Look-ups in named tables: a row name and a column name give one cell, copied from the table.

zok:
	bek	mefazaf	luzivug	leno	zanam	zotuku
dag	39325	75290	25484	34139	68876	55012
tobom	40657	69433	20845	33778	73259	55302
guri	36836	87363	41516	38568	57056	53586
gotag	37488	89155	48757	41293	52009	52815
tereto	39539	72519	22938	33778	70845	55371
kesefi	39397	90068	58877	46165	47925	52530
zikolil	37304	81037	31719	35256	63800	54443
funi	37561	83831	34413	36430	61397	54022
zon	37816	90861	52396	43030	49773	52751
vuzum	37149	88628	45238	39920	54255	53164
sipe	38032	78759	28142	34513	66656	54792
liked	36836	85556	37773	37534	59370	53633
dasuz	38370	90495	55969	45150	47925	52530
pitani	41742	69433	20845	33943	75342	55712

dag, leno -> 34139
funi, leno -> 36430
guri, leno -> 38568
tereto, leno -> 33778
dasuz, mefazaf -> 90495
zon, bek -> 37816
funi, zotuku -> 54022
guri, zotuku -> 53586
liked, bek -> 36836
tobom, luzivug -> 20845
dag, luzivug -> 25484
funi, zanam -> 61397

Table fod
,pogegot,peb,fulit,fer,ter,gadanak,ruv
pon,137,35,219,64,222,76,153
kab,141,53,231,80,187,82,162
delov,143,46,213,41,217,117,124
gulalud,136,50,200,41,211,86,131
surip,136,48,249,44,155,98,148
kiv,145,55,210,25,214,115,120
pizo,147,55,219,32,216,115,125
nor,142,37,233,80,190,80,164
dobu,145,63,206,42,216,115,116
mos,145,47,214,40,216,113,116
morur,141,53,231,79,191,86,164
zug,143,29,236,27,210,100,129

delov, pogegot -> 143
morur, ruv -> 164
gulalud, pogegot -> 136
kab, fer -> 80
nor, ter -> 190
kab, peb -> 53
dobu, pogegot -> 145
nor, fulit -> 233

nozo =
	digiso	lev	zano	kan
tilu	134	426	655	524
ger	422	435	335	576
viz	191	499	576	568
tos	239	436	748	553
dut	217	825	509	484

What is the lev of dut in nozo?
825
What is the lev of viz in nozo?
499
What is the kan of dut in nozo?
484
What is the kan of ger in nozo?
576
What is the kan of tilu in nozo?
524
What is the digiso of tilu in nozo?
134
What is the lev of tilu in nozo?
426
What is the digiso of ger in nozo?
422

Table bakin
       tudi  nevogid  zuzot  degari  savobi  setigo
nidi     10       46     38      62      57      51
bulef    33       54     50      46      44      33
nis      49       56     60      88      53      84
vuko     34       44     50      44      54      21
nev      23       54     19      91      50      67

bulef, nevogid -> 54
nev, degari -> 91
vuko, zuzot -> 50
nidi, degari -> 62
nis, setigo -> 84
nis, savobi -> 53
nev, savobi -> 50
nis, tudi -> 49
vuko, savobi -> 54
nidi, nevogid -> 46
nidi, zuzot -> 38
nidi, setigo -> 51
bulef, degari -> 46
bulef, setigo -> 33
vuko, setigo -> 21

topagu.csv
,zoza,sudetek,timif,kitad,nol
muf,213,136,49,66,226
zolog,72,134,126,219,158
tud,191,64,96,55,6
pufi,90,78,151,204,205

muf, timif => 49
zolog, timif => 126
muf, sudetek => 136
tud, nol => 6
pufi, nol => 205
pufi, sudetek => 78
zolog, nol => 158
tud, kitad => 55
muf, zoza => 213
muf, kitad => 66
tud, zoza => 191
tud, timif => 96
zolog, zoza => 72
muf, nol => 226
pufi, kitad => 204
tud, sudetek => 64
pufi, zoza => 90
zolog, sudetek => 134
zolog, kitad => 219
pufi, timif => 151

nar:
columns: luk, kem, kinuno, rir, ratuv
sel: [-35.1, 44.3, -57.2, -66.3, -11.9]
gane: [-15.1, -45.0, 59.0, 62.3, -25.0]
mipi: [-3.4, 0.9, -7.1, -8.1, -0.4]
niv: [55.5, 5.2, 4.2, 7.6, -20.4]
rit: [-12.0, -2.7, -12.7, -12.0, 2.2]
sopi: [24.2, 20.2, 26.7, 21.0, -44.0]
gove: [-18.5, 1.2, -3.3, -9.0, 4.3]
bog: [-3.7, -34.7, 16.2, 26.1, 4.6]
fetigo: [-30.8, 40.1, -52.5, -59.1, -15.2]
tipamel: [-11.1, -17.9, -7.2, -2.8, 10.6]
nol: [-9.1, -13.0, -2.0, 1.3, 2.3]
gano: [0.4, -45.9, 18.2, 25.7, 11.4]
sugobug: [0.0, -49.0, 78.6, 79.4, -34.3]
notono: [-29.0, 54.8, -57.4, -67.5, -25.4]

fetigo, luk => -30.8
sel, kem => 44.3
nol, rir => 1.3
gove, rir => -9.0
sopi, kem => 20.2
gano, ratuv => 11.4
bog, luk => -3.7
mipi, kinuno => -7.1

